Look-ups in named tables: a row name and a column name give one cell, copied from the table.

zeroro:
         mimesi  rikuni  sak  mak  kir  sati  galar  fabu  did
lenad        63      68   68   45   76    83    137    86  100
mon         155     109   40   64   89   109    142   154   98
saf         227     155  176   40   92   162    132   186   81
tugaga       76      89   99  156  114   122    179   124  136
kilor       185     127  114   35  116   127    135   132   68
fituk       141     103  113  116   35   146    121   124  152
bataru      235     208  151   97   67   162     41   178  150
kagumad     165     165  132   91   77   135    117   132  109
gunozav      58      92  157  144  169   134    138    86  137

What is the did of kagumad in zeroro?
109
What is the sak of kilor in zeroro?
114
What is the sati of bataru in zeroro?
162
What is the rikuni of fituk in zeroro?
103
What is the mimesi of tugaga in zeroro?
76
What is the sak of tugaga in zeroro?
99

Table lis
,tobakiv,pidagiz,mopame,bipitil,gik,tofas,losefi,gunizap
sibedem,179,111,175,103,140,185,153,218
dus,167,147,173,145,135,149,140,172
vevi,126,206,184,109,135,109,76,85
vuposef,241,154,161,109,187,180,120,180
tumas,85,84,175,102,90,164,179,194
votep,161,91,158,120,160,203,168,219
kedisa,6,86,170,105,94,144,176,123
kuped,30,111,177,95,67,119,163,118
fud,15,126,159,132,106,114,156,69
fuvemab,35,67,156,117,106,165,195,152
pamu,14,81,175,95,89,151,176,143
kug,147,147,172,154,130,144,142,163

What is the pidagiz of kug in lis?
147
What is the gunizap of kug in lis?
163
What is the gunizap of pamu in lis?
143
What is the mopame of votep in lis?
158
What is the mopame of dus in lis?
173
What is the tofas of vuposef in lis?
180

Table kival
         mavora  debo  dif  fof  vevorof  bipil  tuf  tedab  nerefop
zis         129   178   85  123      103    147  156     99      121
tepubin     168    98  171  151      159    157  131    220      181
tigeti      142   117  100  121      109    156  126    159      151
pibur       137   176  113   78      119    117  176    118      118
vir         149   129  144  149      112    175  105    186      171
vobuvet     154   142  100   96      123    122  162    149      120
ker         134   118  131  145      109    176  110    130      169
ziv         132   212  142  151      182    143  215     37      128
salu        148   173  140  140      158    145  183    114      139
fari        174   156  181  162      166    148  151    187      155

mavora of zis = 129
nerefop of vobuvet = 120
dif of vobuvet = 100
debo of ker = 118
bipil of ziv = 143
tuf of ziv = 215
tedab of tepubin = 220
dif of ziv = 142
tuf of pibur = 176

gir.tsv
	rubarul	misapun
ror	-3607	-338
ner	2212	4809
teno	5122	1868
pepo	-5062	-2544
binebe	2212	397
favu	5122	5544
toriru	4394	1868
bagid	-1425	-2544
mukilut	-4335	-9161
pov	-698	4809
nir	-698	1868
purasot	-5789	397

What is the rubarul of nir in gir? -698
What is the misapun of purasot in gir? 397
What is the misapun of toriru in gir? 1868
What is the rubarul of ror in gir? -3607
What is the misapun of binebe in gir? 397
What is the misapun of mukilut in gir? -9161
What is the rubarul of purasot in gir? -5789
What is the rubarul of pov in gir? -698
What is the rubarul of bagid in gir? -1425
What is the misapun of pov in gir? 4809
What is the rubarul of binebe in gir? 2212

Table maz
|  | kan | fikeb | fos | nokebi | roko | tego | dinube | kivigi | zumi |
|---|---|---|---|---|---|---|---|---|---|
| refup | 160 | 142 | 160 | 151 | 116 | 113 | 83 | 114 | 193 |
| sasag | 119 | 166 | 168 | 108 | 129 | 180 | 115 | 138 | 159 |
| reli | 120 | 193 | 160 | 182 | 164 | 136 | 179 | 114 | 96 |
| ropa | 94 | 105 | 166 | 137 | 136 | 125 | 178 | 104 | 114 |
| tebepe | 113 | 52 | 123 | 114 | 159 | 85 | 181 | 206 | 136 |
| lugi | 140 | 119 | 120 | 170 | 147 | 122 | 149 | 145 | 156 |
| megeli | 97 | 87 | 122 | 142 | 150 | 135 | 135 | 134 | 178 |
| kat | 128 | 139 | 111 | 173 | 134 | 134 | 155 | 105 | 162 |
| zav | 102 | 153 | 88 | 101 | 138 | 95 | 172 | 127 | 126 |
| soniki | 122 | 138 | 149 | 121 | 148 | 147 | 186 | 155 | 135 |
| kuzi | 148 | 123 | 147 | 150 | 172 | 121 | 171 | 100 | 163 |
| vuku | 105 | 166 | 134 | 86 | 126 | 106 | 156 | 110 | 103 |
| tulil | 123 | 119 | 114 | 143 | 78 | 118 | 172 | 135 | 165 |
| nat | 49 | 60 | 183 | 88 | 210 | 140 | 67 | 138 | 83 |

What is the tego of megeli in maz?
135
What is the kivigi of sasag in maz?
138
What is the nokebi of zav in maz?
101
What is the zumi of kat in maz?
162
What is the roko of zav in maz?
138
What is the kivigi of nat in maz?
138
What is the fos of lugi in maz?
120
What is the fos of ropa in maz?
166
What is the fikeb of refup in maz?
142
What is the fos of tebepe in maz?
123
What is the zumi of refup in maz?
193
What is the fikeb of reli in maz?
193
What is the tego of vuku in maz?
106
What is the roko of kat in maz?
134
What is the kan of tebepe in maz?
113

